[575 642 576 465 455 432 318 197 552 436 455 560 524 737 805 484 534 651
 520 534 496 336 454 464 630 550 522 575 629 208 571 252 456 201 667 722
 628 646 413 275 359 438 688 473 581 438 499 531]
[446 430 244 532 427 477 553 466 443 609 336 370 559 349 385 423 348 412
 474 430 484 477 346 460 398 581 618 475 554 790 363 320 421 624 601 399
 462 476 554 520 683 454 399 352 761 634 468 501]
[583 635 567 440 461 417 302 188 569 431 476 563 549 714 786 479 540 651
 512 506 490 338 476 463 637 542 526 582 613 181 563 278 490 216 677 739
 616 650 426 275 339 445 664 479 593 434 522 507]
[422 532 320 491 372 673 700 433 525 366 317 232 292 148 435 581 370 527
 532 363 542 641 429 827 301 486 660 402 630 829 407 769 629 717 526 460
 362 414 572 516 654 582 530 185 662 367 521 511]
[427 436 260 522 451 468 556 474 446 613 330 376 552 350 409 425 376 427
 478 428 512 495 333 465 424 574 615 473 534 783 355 330 401 654 585 396
 461 484 560 522 678 469 395 354 739 617 470 515]
[444 424 254 521 458 491 571 488 440 629 345 372 552 353 393 424 350 426
 499 412 506 512 320 444 397 592 637 495 540 770 360 308 423 639 595 396
 480 468 552 526 677 487 397 355 726 632 498 521]
[617 633 767 432 525 612 439 307 515 293 472 523 274 586 844 778 500 654
 682 470 480 463 682 746 544 373 318 579 535 285 763 769 687 408 633 831
 420 689 434 399 364 593 867 299 471  26 583 562]
[456 644 668 479 449 654 661 629 678 188 729 473 283 391 390 512 768 623
 396 541 572 714 610 797 478 430 620 379 541 337 477 999 657 469 161 396
 536 264 543 478 328 600 439 697 107 470 489 444]
[435 458 285 534 441 475 562 447 456 628 358 361 551 368 404 406 346 398
 491 430 502 491 321 467 402 582 616 463 559 789 357 287 419 632 589 387
 467 493 513 538 675 451 412 339 720 642 475 497]
[478 298 364 543 578 485 533 647 354 713 332 464 580 409 388 557 274 336
 571 444 450 483 475 376 419 499 365 539 359 832 500 395 439 751 621 446
 380 570 556 680 711 501 457 348 709 469 513 544]
[423 436 256 533 446 468 557 460 438 608 341 365 561 353 408 412 353 422
 494 435 497 491 342 467 395 577 626 452 548 794 342 301 420 638 590 387
 464 481 521 539 672 449 399 360 736 646 466 506]
[423 442 269 542 430 463 560 452 455 624 346 370 547 369 423 423 351 402
 508 450 499 484 322 460 378 585 611 458 569 791 359 295 408 641 592 356
 471 491 537 541 674 456 412 368 725 625 465 516]
[433 436 259 520 431 488 553 478 440 612 330 366 567 335 392 424 354 427
 463 408 511 493 338 456 400 577 627 476 551 760 350 326 427 640 584 405
 467 471 561 515 674 469 407 343 738 627 476 501]
[445 654 684 507 436 646 639 597 645 210 727 471 259 397 418 497 765 589
 427 582 557 698 603 800 454 409 632 344 572 363 455 999 649 457 157 371
 518 286 499 501 341 586 469 705 116 497 489 442]
[462 619 637 478 437 666 644 653 657 194 720 494 288 373 397 484 757 616
 389 541 567 720 633 782 484 411 638 378 524 338 475 999 663 444 172 409
 543 250 548 480 320 601 447 674 131 465 526 432]
[499 532 795 491 594 637 629 793 547 289 766 575 302 455 409 651 688 523
 504 563 512 704 759 704 494 354 371 435 373 366 622 999 678 610 193 440
 423 365 526 621 364 659 504 688  85 305 525 486]
[641 524 685 443 598 403 294 344 452 538 501 634 574 771 780 629 477 570
 608 526 451 312 615 386 668 468 237 647 432 229 724 342 490 347 692 788
 524 755 409 420 389 473 732 488 541 273 534 559]
[459 516 586 524 498 471 493 671 581 453 722 624 551 566 337 347 735 521
 356 616 516 578 531 425 582 501 581 437 462 299 417 575 474 352 225 338
 617 324 509 497 371 472 311 843 195 734 453 410]
[623 533 697 450 599 402 291 333 450 537 500 648 570 799 796 630 481 555
 613 537 459 325 616 392 658 457 258 630 461 251 719 338 497 338 693 792
 532 769 402 439 386 474 718 476 549 279 547 549]
[427 440 249 549 451 470 570 465 459 629 339 368 557 361 410 411 346 419
 490 426 510 492 329 471 396 594 629 470 545 788 356 300 390 620 605 394
 471 481 521 531 664 442 408 361 737 643 471 507]
[458 535 587 488 497 483 512 671 583 426 755 619 573 574 344 343 728 504
 361 613 505 580 548 413 568 506 583 432 462 280 427 579 465 371 252 325
 638 311 502 512 364 485 321 844 174 744 482 436]
[645 504 663 442 596 426 287 346 466 547 480 660 571 779 780 647 470 564
 609 526 461 329 611 385 662 464 273 650 432 230 703 347 513 327 693 796
 525 747 430 416 391 476 730 458 550 283 555 551]
[482 410 444 509 520 679 694 613 419 460 360 329 309 217 441 719 312 441
 623 383 493 616 554 722 326 415 402 477 443 859 544 844 625 851 548 517
 276 503 581 661 686 635 587 196 630 186 550 549]
[487 316 392 543 570 468 537 608 355 725 369 446 570 424 395 554 290 323
 600 466 448 478 483 371 400 512 356 539 386 822 499 373 441 779 613 442
 369 573 529 682 739 516 465 348 683 450 513 538]
[492 326 370 543 582 486 535 632 357 724 351 467 580 399 389 561 274 340
 597 451 474 468 477 366 413 516 364 544 375 833 505 394 436 766 618 461
 357 569 531 676 719 509 441 362 699 491 489 529]
[441 430 247 541 429 478 581 477 473 609 334 368 547 342 398 436 354 431
 468 436 503 490 333 463 388 589 599 474 536 778 354 315 410 632 579 389
 466 479 565 524 689 445 406 351 746 632 452 497]
[468 560 599 539 498 459 521 657 593 454 712 619 538 572 355 340 726 494
 347 640 521 561 522 443 580 495 583 411 491 306 445 547 456 326 236 329
 613 338 484 506 355 446 347 861 187 772 434 438]
[535 419 709 532 655 472 500 812 483 556 781 683 588 643 344 493 654 429
 452 629 493 541 685 331 575 432 332 496 303 336 592 650 488 497 262 397
 534 423 491 651 402 525 353 847 155 605 492 453]
[510 431 729 528 636 455 493 824 480 539 751 716 575 625 358 487 666 415
 448 638 481 553 679 357 582 411 321 481 290 338 580 644 490 492 266 374
 527 415 513 651 385 498 377 860 145 572 477 456]
[425 421 264 531 438 477 540 461 452 620 334 360 571 355 381 416 371 407
 473 404 507 491 337 473 396 548 619 464 564 773 357 330 448 627 596 395
 464 485 541 525 680 447 391 350 739 626 481 512]
[566 739 637 404 387 606 452 169 636 169 457 455 274 531 837 663 566 756
 562 467 530 488 542 841 548 453 535 512 689 229 602 714 672 310 605 786
 534 593 461 249 322 561 822 324 514 159 539 559]
[472 316 379 554 572 471 535 616 355 723 364 439 587 423 378 563 290 328
 595 448 457 454 460 381 407 514 336 533 377 826 489 386 437 759 614 451
 382 579 522 686 714 510 440 366 684 481 500 529]
[473 638 672 496 430 688 657 626 655 198 733 496 261 368 383 492 768 615
 405 536 554 715 599 772 474 411 625 383 548 336 471 999 660 465 168 396
 545 256 544 477 337 612 452 698 110 469 486 447]
[431 407 253 534 438 467 548 468 448 606 350 358 559 340 382 419 350 437
 468 412 507 492 339 462 399 575 614 471 539 772 349 314 421 631 576 410
 460 493 552 534 688 486 405 357 738 615 475 499]
[467 316 391 559 586 450 547 622 346 708 358 459 571 408 407 561 277 328
 601 456 461 463 472 384 402 513 353 516 399 825 501 369 427 758 619 433
 355 579 526 692 713 511 462 365 699 476 498 531]
[579 639 558 441 454 424 307 195 560 434 459 564 558 725 792 491 546 634
 516 504 497 337 448 477 645 529 528 586 627 177 580 249 492 209 677 717
 608 640 403 249 347 428 690 473 589 449 512 528]
[467 526 593 506 501 463 502 665 593 445 731 619 562 568 336 329 731 503
 338 597 520 567 541 420 590 498 582 438 453 286 427 579 483 358 233 331
 628 329 518 499 351 472 317 840 184 739 476 415]
[641 522 679 459 597 407 286 337 455 558 476 652 560 783 794 629 466 558
 639 544 441 314 601 397 644 477 260 641 457 244 739 322 499 319 704 796
 511 731 388 413 391 467 729 465 543 303 529 550]
[490 327 381 545 574 459 547 621 354 725 350 439 595 423 412 563 269 304
 581 452 463 494 467 370 407 500 373 523 362 826 503 363 439 753 617 436
 376 579 526 687 723 484 472 333 693 473 522 532]
[589 621 547 440 462 439 303 193 557 443 483 593 531 709 780 465 564 659
 510 486 499 334 470 453 676 534 536 604 613 184 581 293 488 206 666 745
 626 647 425 265 358 430 674 477 589 459 507 512]
[584 604 543 421 456 443 324 216 552 433 457 578 522 701 787 505 545 653
 535 535 489 352 464 455 646 552 500 597 614 178 570 273 479 198 685 734
 635 625 450 275 349 440 680 490 586 433 497 524]
[458 440 262 519 439 476 564 464 444 604 324 360 543 346 371 426 343 431
 497 435 493 477 322 461 395 590 634 459 564 785 375 316 419 625 584 404
 460 476 544 533 681 459 401 365 750 657 465 504]
[440 432 264 547 444 460 549 447 445 629 339 372 567 364 394 421 360 393
 473 424 506 507 328 483 417 571 626 456 560 797 354 302 415 633 578 376
 462 495 534 536 677 450 414 355 741 644 472 503]
[468 521 581 506 491 465 503 658 591 443 734 613 560 575 345 347 739 504
 341 614 513 569 526 418 562 509 580 435 446 278 430 566 475 362 232 329
 634 326 514 503 369 487 319 856 185 730 453 440]
[431 543 334 494 374 678 703 450 529 364 337 222 286 167 432 583 380 518
 526 343 539 640 410 811 299 483 665 420 627 808 408 745 614 733 521 435
 367 427 566 515 651 605 536 182 664 362 516 523]
[432 536 317 508 363 670 705 435 522 384 339 244 260 158 441 583 384 525
 545 380 539 615 418 823 272 495 648 407 628 836 400 743 596 705 531 447
 358 407 552 515 659 569 546 189 654 377 509 505]
[429 526 328 493 375 679 720 424 525 359 347 229 280 164 441 590 375 529
 536 389 540 628 418 808 290 495 657 400 630 837 405 747 609 728 531 445
 359 410 571 527 656 587 548 205 670 367 518 525]
[585 626 563 451 460 428 310 181 561 453 466 569 548 729 784 488 550 651
 500 496 513 354 452 467 641 534 543 599 613 195 581 259 487 199 658 732
 643 665 420 253 359 439 674 435 587 457 504 521]
[482 513 577 502 498 464 505 680 586 417 730 620 571 567 327 341 724 517
 342 598 531 576 543 412 583 508 587 450 439 277 422 604 481 365 236 336
 632 322 533 494 354 486 304 866 197 732 477 433]
[439 404 245 521 422 482 561 478 442 620 360 373 562 358 385 406 354 437
 478 407 512 516 340 443 416 576 623 491 536 765 347 292 411 626 587 400
 469 471 550 525 679 474 403 351 717 621 497 505]
[445 441 251 532 435 480 555 473 461 610 313 390 548 351 399 438 356 425
 472 432 507 496 319 473 397 583 615 479 552 772 353 290 415 633 586 383
 487 486 542 524 682 458 418 335 732 627 475 515]
[436 526 323 487 380 661 716 422 536 365 346 240 278 147 430 589 390 539
 541 366 545 628 429 820 308 509 664 414 629 830 412 774 626 726 508 474
 355 414 579 506 650 588 517 195 672 362 506 496]
[438 434 264 528 425 490 566 461 458 621 349 348 540 384 381 409 341 411
 492 434 508 489 328 453 391 585 616 488 548 776 364 276 405 626 592 392
 474 488 528 539 680 477 416 341 734 636 487 496]
[462 541 598 525 512 447 512 665 584 447 742 621 552 570 358 342 726 514
 357 619 514 549 533 425 566 500 564 416 468 295 419 583 458 375 221 328
 616 317 498 512 356 473 316 877 191 728 440 441]
[489 335 366 558 581 481 546 649 354 711 345 467 587 403 396 562 266 332
 571 450 468 479 469 374 422 494 360 531 377 827 502 379 408 761 632 447
 372 566 543 679 699 501 458 362 699 474 509 534]
[451 418 245 515 424 503 544 470 452 630 333 386 554 339 390 420 372 427
 473 412 501 497 333 447 419 573 631 474 528 769 356 320 423 625 589 422
 478 465 554 534 670 466 399 348 740 634 487 505]
[433 549 324 503 375 662 709 422 519 378 330 235 263 160 452 576 396 511
 541 354 547 629 411 823 308 495 666 400 632 828 396 752 620 723 529 455
 366 435 555 498 639 577 533 202 657 374 510 519]
[581 626 558 433 464 430 320 189 544 441 480 560 541 725 786 498 538 666
 531 531 481 337 479 455 626 555 521 580 622 185 580 266 461 223 687 747
 612 648 407 277 347 436 673 485 564 447 494 531]
[579 636 565 438 500 390 303 181 563 440 481 558 560 746 794 483 552 639
 512 472 513 356 485 479 651 544 557 584 628 209 594 254 499 207 652 714
 610 682 410 261 349 439 671 450 584 457 540 529]
[633 505 679 444 599 404 281 349 458 536 500 651 575 805 786 632 465 550
 626 539 452 338 617 374 650 471 279 660 448 233 712 332 507 329 706 783
 529 752 399 427 399 485 747 466 533 264 580 549]
[589 634 558 448 440 408 318 171 552 439 482 568 548 722 796 484 544 644
 507 514 491 347 466 461 636 538 534 590 632 196 571 254 482 206 660 726
 623 646 415 268 350 439 688 468 582 450 510 520]
[457 519 585 509 502 471 513 665 594 449 742 622 548 586 342 343 729 501
 363 614 504 576 544 417 572 508 588 446 458 292 423 576 495 370 236 341
 646 328 503 499 374 475 324 843 188 747 472 422]
[636 524 691 451 606 408 277 347 454 549 483 676 565 794 790 633 483 561
 610 522 458 319 628 392 650 458 292 654 449 249 729 346 528 327 687 785
 521 751 416 399 386 486 736 461 561 280 550 541]
[503 542 790 522 580 647 626 790 566 314 733 573 301 449 417 633 674 515
 505 587 523 697 762 722 472 343 375 429 386 401 630 999 670 568 191 444
 424 358 530 633 372 635 512 681  87 319 517 467]
[442 552 337 496 374 668 703 420 524 371 327 238 270 151 455 595 384 528
 539 372 543 626 413 834 286 503 645 403 648 835 396 745 596 739 497 453
 353 417 569 507 654 590 538 201 659 383 481 519]

[419 442 270 532 444 463 535 460 434 617 355 370 560 363 407 399 360 405
 490 411 507 486 332 459 417 575 636 467 567 778 368 302 418 623 609 399
 452 489 518 522 669 448 410 366 730 635 482 514] 0 0 0
[424 431 256 534 447 456 549 471 459 620 322 367 576 351 390 425 355 425
 467 416 508 493 340 477 403 568 615 467 544 786 364 297 436 619 586 406
 460 493 549 528 676 454 399 350 744 639 474 502] 0 0 0
[451 438 243 544 439 467 563 463 462 612 340 371 548 357 384 419 361 425
 490 441 471 474 328 457 373 586 614 470 561 773 358 311 419 632 591 393
 476 482 532 539 687 454 409 374 737 649 458 511] 0 0 0
[508 539 783 512 582 644 623 766 563 294 757 576 302 455 390 633 683 529
 507 585 524 680 753 708 481 326 365 431 394 409 626 999 678 565 186 437
 416 376 518 636 366 650 481 699  79 318 529 470] 1 1 1
[557 742 637 382 396 618 463 165 644 182 437 450 294 529 857 664 583 762
 536 447 540 489 558 829 547 454 557 517 696 222 614 720 687 297 611 803
 524 594 471 235 301 554 790 305 527 159 560 536] 2 1 0
[567 760 646 422 406 591 459 139 645 181 444 431 276 545 857 666 567 768
 559 466 545 477 536 859 529 460 562 497 720 268 616 683 671 296 586 793
 519 614 452 240 310 557 817 307 517 184 530 529] 2 1 0
[500 313 366 544 561 488 536 617 353 706 366 457 574 388 390 570 295 329
 594 463 448 466 476 374 400 501 350 571 372 820 494 384 434 766 622 441
 363 561 541 682 726 517 448 360 700 469 507 540] 0 0 1
[478 323 376 555 575 478 551 625 341 734 359 452 551 413 402 549 284 320
 592 458 462 463 465 368 409 504 358 537 388 832 507 381 413 742 621 445
 363 570 532 686 709 514 446 344 697 487 496 513] 0 0 1
[481 317 364 552 569 493 536 639 344 712 354 472 580 384 373 569 272 354
 601 456 428 464 476 370 406 520 332 542 372 827 492 391 424 762 622 462
 374 559 536 676 721 517 448 354 696 476 484 542] 0 0 1
[451 436 257 530 447 473 560 481 461 629 335 373 544 336 389 426 352 423
 492 431 493 486 340 466 395 590 621 470 554 787 367 301 426 631 597 407
 458 468 539 524 694 448 397 373 736 650 469 489] 0 0 0
[451 414 232 523 439 478 557 481 449 622 328 361 556 342 390 411 359 444
 475 422 502 483 340 456 403 586 629 489 550 776 364 311 417 627 598 404
 460 470 548 517 682 457 395 361 746 651 475 507] 0 0 0
[581 630 568 436 458 415 315 202 558 435 449 573 546 715 798 495 530 660
 506 521 500 338 473 488 639 531 524 583 625 190 579 261 475 220 674 752
 625 654 423 262 340 432 671 476 581 436 501 535] 2 0 0
[508 420 714 526 631 467 491 818 471 538 762 704 578 642 352 477 651 434
 473 657 459 551 681 332 573 428 324 502 299 346 580 642 472 492 274 383
 523 419 488 683 398 517 376 858 149 584 489 462] 1 0 1
[526 421 705 532 647 467 487 826 485 531 758 724 575 616 362 485 665 415
 447 624 494 539 683 336 597 420 322 497 298 354 570 661 482 494 267 417
 526 411 506 653 384 522 358 854 150 591 499 454] 1 0 1
[444 431 251 536 434 483 570 471 463 610 329 373 557 346 382 421 332 420
 465 422 506 506 341 459 403 567 618 475 543 778 358 318 415 631 589 394
 473 468 567 519 662 455 415 357 735 637 470 506] 0 0 0
[516 398 691 524 648 475 483 848 467 544 762 717 589 629 352 467 659 422
 456 606 489 569 698 317 590 414 343 515 271 334 562 676 495 483 263 410
 522 404 517 649 395 541 366 852 158 580 513 448] 1 0 1
[449 643 685 489 450 670 670 609 661 195 735 464 266 394 427 497 747 613
 416 577 555 705 608 782 463 412 607 337 566 360 479 999 657 450 180 373
 516 261 520 508 331 588 441 690 102 505 482 441] 1 1 0
[590 626 543 448 439 434 309 207 555 440 469 585 546 707 772 487 531 677
 511 514 483 339 460 464 649 550 512 612 617 176 566 267 474 216 663 751
 618 633 434 263 355 444 666 468 590 444 493 531] 2 0 0
[633 520 687 444 595 393 285 341 452 538 476 665 588 790 785 629 470 554
 614 529 468 321 616 395 673 465 272 633 452 243 714 329 507 320 691 787
 515 752 413 415 373 465 728 464 545 275 552 549] 2 0 1
[473 329 376 568 566 487 543 627 342 738 366 451 588 405 398 537 267 320
 590 463 464 480 477 370 409 502 358 535 392 837 497 383 410 750 620 447
 384 571 518 692 729 503 462 352 696 482 497 524] 0 0 1
[496 319 372 558 584 454 547 621 363 734 354 452 581 413 399 567 281 330
 586 470 451 466 475 383 401 505 357 515 400 848 511 372 421 755 616 450
 362 571 533 693 733 488 452 351 711 480 484 520] 0 0 1
[445 433 239 534 433 480 550 470 459 632 340 363 534 333 393 423 358 420
 498 433 501 479 327 467 395 591 593 471 553 778 366 299 404 613 606 385
 473 464 519 537 684 435 403 355 741 670 452 489] 0 0 0
[497 427 717 516 647 463 466 807 486 534 765 702 574 639 359 469 677 422
 448 621 472 553 691 332 596 417 319 507 277 321 570 652 510 500 268 378
 533 419 498 650 387 511 363 846 154 583 501 458] 1 0 1
[621 528 692 446 614 387 284 343 457 538 481 654 589 790 806 626 458 572
 616 546 474 333 606 398 646 472 280 628 467 250 721 322 495 328 692 792
 509 750 416 395 379 486 730 477 550 294 536 571] 2 0 1
[486 315 369 526 586 480 528 638 356 732 364 470 588 422 399 557 296 325
 563 423 454 486 482 375 423 491 365 544 361 808 495 384 452 748 616 453
 370 551 547 690 706 496 460 356 707 463 535 524] 0 0 1
[482 326 371 547 580 481 535 622 353 732 345 460 581 407 396 565 281 321
 581 456 460 489 482 383 409 498 361 537 373 832 506 376 429 749 619 445
 378 571 536 681 719 487 464 341 698 478 512 525] 0 0 1
[562 656 585 454 475 408 300 178 551 439 473 559 567 746 794 494 548 645
 514 512 511 366 474 471 631 538 531 573 630 217 579 247 483 206 663 713
 619 675 408 273 360 436 681 473 585 440 517 539] 2 0 0
[468 524 589 523 508 488 520 674 572 447 743 618 539 594 374 352 725 499
 352 609 513 592 527 405 569 512 599 432 458 279 426 573 464 364 245 334
 640 322 515 506 355 467 328 868 185 731 472 443] 1 0 0
[476 320 388 560 571 480 561 612 345 745 370 452 562 400 399 560 277 336
 611 481 452 469 475 370 393 510 365 526 404 841 518 377 423 747 630 448
 371 567 517 699 722 494 441 350 683 494 495 527] 0 0 1
[429 435 253 525 440 489 554 466 451 627 337 373 542 356 399 419 364 420
 474 426 495 500 323 450 400 577 622 481 542 769 351 313 431 632 598 392
 472 465 541 531 676 454 413 342 723 628 476 498] 0 0 0
[583 640 561 442 445 432 306 200 555 436 458 576 543 727 787 487 545 646
 511 490 511 344 457 452 654 545 528 597 615 189 567 269 493 215 685 737
 629 661 411 254 347 438 670 470 579 452 500 531] 2 0 0
[562 752 650 400 417 597 453 162 633 171 436 442 277 532 861 665 574 766
 548 448 533 470 540 847 545 453 571 501 706 223 636 702 678 301 592 799
 502 591 441 224 304 552 804 308 515 176 526 545] 2 1 0
[632 506 674 420 588 426 290 355 443 526 494 662 573 758 774 620 494 558
 623 510 450 323 625 358 678 473 275 660 432 221 720 347 510 330 712 796
 535 729 421 415 377 489 715 477 543 261 575 555] 2 0 1
[452 528 599 517 493 481 516 672 580 456 740 603 548 574 357 332 723 507
 364 642 512 574 545 408 548 508 592 438 470 294 432 573 467 356 257 328
 625 317 498 518 361 471 336 860 183 754 454 425] 1 0 0
[428 431 251 542 440 494 576 481 434 631 357 363 540 354 401 418 353 406
 485 422 507 500 323 444 406 581 619 482 551 774 365 311 413 624 589 389
 470 482 545 533 678 463 396 346 731 642 462 498] 0 0 0
[455 526 595 508 505 471 512 665 583 443 739 610 555 570 336 338 739 518
 357 607 546 585 552 401 582 486 600 444 445 285 428 589 483 364 227 345
 631 331 521 499 352 489 317 850 196 735 465 416] 1 0 0
[501 425 705 545 652 438 480 790 482 543 769 702 590 656 374 472 658 412
 460 646 490 565 692 353 584 417 320 473 322 357 560 650 469 496 263 377
 530 432 484 661 398 505 380 865 135 601 488 463] 1 0 1
[466 536 581 534 499 467 506 657 572 454 730 620 566 565 338 337 716 517
 359 627 521 568 533 424 563 506 577 433 481 313 425 584 444 361 230 342
 627 329 496 510 371 473 303 862 174 764 430 437] 1 0 0
[452 644 670 504 438 676 669 641 655 203 730 483 272 401 407 504 756 598
 396 552 565 714 612 790 461 425 632 368 544 328 475 999 646 455 160 378
 541 264 522 494 334 595 450 688  89 475 506 460] 1 1 0
[571 742 632 402 400 599 455 146 639 196 454 438 273 543 852 660 580 744
 566 454 553 472 540 836 535 455 570 514 711 242 612 704 683 299 604 792
 507 588 447 250 338 547 807 301 514 172 551 540] 2 1 0
[580 624 564 425 462 407 305 191 552 424 479 569 564 714 783 492 552 644
 498 499 498 334 471 468 639 545 545 597 629 172 571 265 496 210 680 735
 610 665 414 246 353 441 677 474 590 447 523 526] 2 0 0
[456 633 668 479 459 656 633 616 663 199 747 475 282 397 392 489 758 605
 402 553 559 715 615 798 470 422 652 368 558 361 481 999 663 439 166 386
 515 276 522 490 325 591 458 693 128 498 511 434] 1 1 0
[429 451 265 541 440 486 559 468 446 652 330 358 555 362 405 417 352 419
 478 416 498 509 310 460 399 579 628 469 559 779 378 287 407 622 566 376
 481 487 515 519 669 441 414 334 723 654 461 513] 0 0 0
[446 429 257 524 442 463 548 474 452 614 355 367 575 353 379 401 364 410
 471 402 506 489 355 464 429 572 631 477 528 777 353 318 441 622 591 405
 451 482 549 530 669 460 400 346 739 636 499 491] 0 0 0
[465 527 595 497 511 460 503 653 590 450 755 603 573 597 356 339 748 494
 340 585 528 582 546 424 582 493 600 439 454 280 408 574 487 361 234 333
 638 326 511 507 355 488 328 837 192 741 483 426] 1 0 0
[467 528 591 508 501 477 509 661 580 446 733 600 549 582 366 340 735 511
 350 621 520 586 543 407 565 512 586 432 460 295 421 575 467 376 243 341
 636 321 500 508 364 477 314 850 175 734 467 432] 1 0 0
[519 408 705 515 651 474 485 833 496 549 754 715 562 611 351 477 658 438
 436 649 467 554 684 329 591 426 340 509 275 325 567 649 501 496 275 400
 533 404 515 663 404 525 368 854 163 581 492 446] 1 0 1
[513 426 716 533 651 466 480 823 481 547 761 725 568 629 376 473 665 418
 447 615 487 556 669 346 606 422 333 494 294 338 573 645 492 487 252 386
 535 430 500 643 381 521 370 845 166 595 485 461] 1 0 1
[492 531 797 528 588 645 634 771 572 289 753 574 301 477 409 632 684 526
 508 587 526 684 757 711 464 337 356 421 383 406 610 999 689 590 182 437
 433 378 524 636 362 634 491 693  78 309 527 466] 1 1 1
[511 408 718 518 640 482 488 818 495 566 771 689 548 634 344 469 654 422
 481 660 462 540 681 313 561 440 321 523 298 337 586 631 487 481 270 395
 534 418 470 669 408 518 357 851 151 601 497 443] 1 0 1
[435 552 347 513 362 668 709 420 521 384 324 222 263 175 432 581 388 508
 539 378 522 610 394 837 285 509 659 395 658 840 415 726 592 710 515 432
 362 425 551 503 644 562 538 189 655 388 494 534] 0 1 0
[574 641 561 435 464 413 312 207 565 437 482 571 545 738 799 481 550 654
 510 490 498 340 480 455 643 553 526 582 598 168 584 271 497 222 678 724
 614 655 424 263 356 438 679 467 581 439 523 527] 2 0 0
[489 548 802 519 579 643 634 773 556 294 755 568 308 455 418 646 682 525
 501 584 504 688 767 712 471 330 349 419 389 400 615 999 678 585 192 418
 431 364 515 635 374 626 508 691  79 315 527 468] 1 1 1
[593 642 569 436 455 431 305 196 563 447 454 568 553 720 783 483 547 647
 501 486 515 352 443 466 653 541 555 595 615 181 587 252 496 203 668 728
 633 657 422 235 351 440 686 441 580 440 521 525] 2 0 0
[640 556 698 461 609 417 274 332 460 563 484 650 583 802 796 624 463 539
 613 530 443 319 607 396 669 454 270 626 476 259 717 325 503 330 685 771
 517 760 374 400 386 458 741 460 546 305 536 556] 2 0 1
[421 437 267 551 435 473 562 463 462 622 349 358 555 375 395 428 365 406
 483 424 498 511 335 468 384 576 601 483 567 785 360 292 418 619 589 380
 476 490 525 537 690 455 410 357 719 636 479 500] 0 0 0
[483 318 387 546 587 474 536 614 339 730 375 449 574 418 397 557 295 318
 589 443 461 469 480 385 416 509 344 538 377 813 500 382 420 758 630 434
 358 564 536 681 721 499 453 355 699 468 515 531] 0 0 1
[448 649 688 503 447 655 650 606 652 205 732 468 274 394 403 486 754 615
 405 557 553 700 602 785 469 408 631 352 592 359 481 999 646 450 163 370
 514 275 502 495 331 595 443 700 107 481 489 454] 1 1 0
[473 526 575 525 507 478 497 669 588 460 741 631 544 569 356 339 739 509
 355 619 525 584 530 410 567 509 582 431 463 296 416 570 462 350 237 327
 634 309 493 508 357 471 323 868 200 753 474 431] 1 0 0
[511 429 718 535 648 472 487 808 472 560 771 695 583 617 358 478 652 429
 461 629 482 560 677 337 580 443 339 500 299 340 577 643 475 493 262 392
 529 403 495 643 395 539 364 840 157 601 501 439] 1 0 1
[633 522 675 453 608 418 288 367 462 551 494 658 559 773 797 626 471 565
 628 547 463 325 608 381 650 469 281 668 441 218 723 326 504 325 707 771
 519 727 427 404 384 473 731 463 553 279 558 545] 2 0 1
[444 428 255 543 434 474 547 463 443 626 326 375 551 344 382 418 359 425
 472 419 499 485 330 481 403 585 608 466 554 789 367 294 419 619 579 405
 454 482 525 525 680 449 405 339 745 651 455 503] 0 0 0
[593 624 539 422 444 428 304 194 579 437 442 580 565 711 763 493 549 649
 501 500 511 329 448 481 643 551 534 597 613 196 576 258 496 198 648 746
 640 633 430 266 349 437 677 473 591 440 517 520] 2 0 0
[594 619 546 432 460 435 322 219 555 434 462 577 563 722 785 489 540 670
 487 476 525 355 472 457 659 539 532 607 601 159 548 291 505 220 676 751
 636 637 452 253 344 449 664 471 588 426 511 520] 2 0 0
[430 436 263 548 421 470 549 457 447 643 328 355 547 364 382 411 362 400
 501 441 486 493 319 450 388 573 612 477 571 795 350 319 428 617 592 373
 466 476 521 542 685 442 418 359 726 634 474 522] 0 0 0
[634 524 677 439 608 419 279 348 450 532 495 664 568 801 794 610 482 552
 609 516 471 327 614 383 686 454 281 655 433 225 725 344 513 340 708 788
 521 735 400 411 383 491 732 467 554 274 573 553] 2 0 1
[471 498 571 495 485 481 493 665 581 450 731 634 568 537 333 331 730 533
 342 601 534 593 551 403 576 493 607 455 430 288 417 599 491 360 224 370
 641 313 524 502 367 493 302 863 202 733 472 425] 1 0 0
[462 421 458 499 514 685 694 596 395 476 383 316 291 217 450 717 314 420
 666 372 487 624 577 695 319 425 414 475 450 859 550 838 646 860 563 504
 267 506 554 661 688 628 573 182 616 193 572 544] 0 1 1
[619 629 765 409 546 604 446 319 537 267 490 530 304 601 862 801 492 681
 665 466 524 474 708 742 555 386 306 581 519 280 762 771 695 445 643 848
 408 699 465 380 343 604 855 309 489  10 585 569] 2 1 1
[439 433 247 537 432 486 552 451 448 623 343 359 555 344 382 416 353 431
 496 437 495 479 336 461 401 595 598 468 565 801 363 298 403 609 586 392
 464 487 527 546 681 458 405 357 736 650 453 503] 0 0 0
[513 418 708 514 645 474 483 826 477 550 765 695 587 624 331 489 663 434
 454 646 479 562 689 324 595 420 331 506 292 320 568 648 491 494 254 394
 539 417 510 652 389 524 375 850 152 570 507 453] 1 0 1
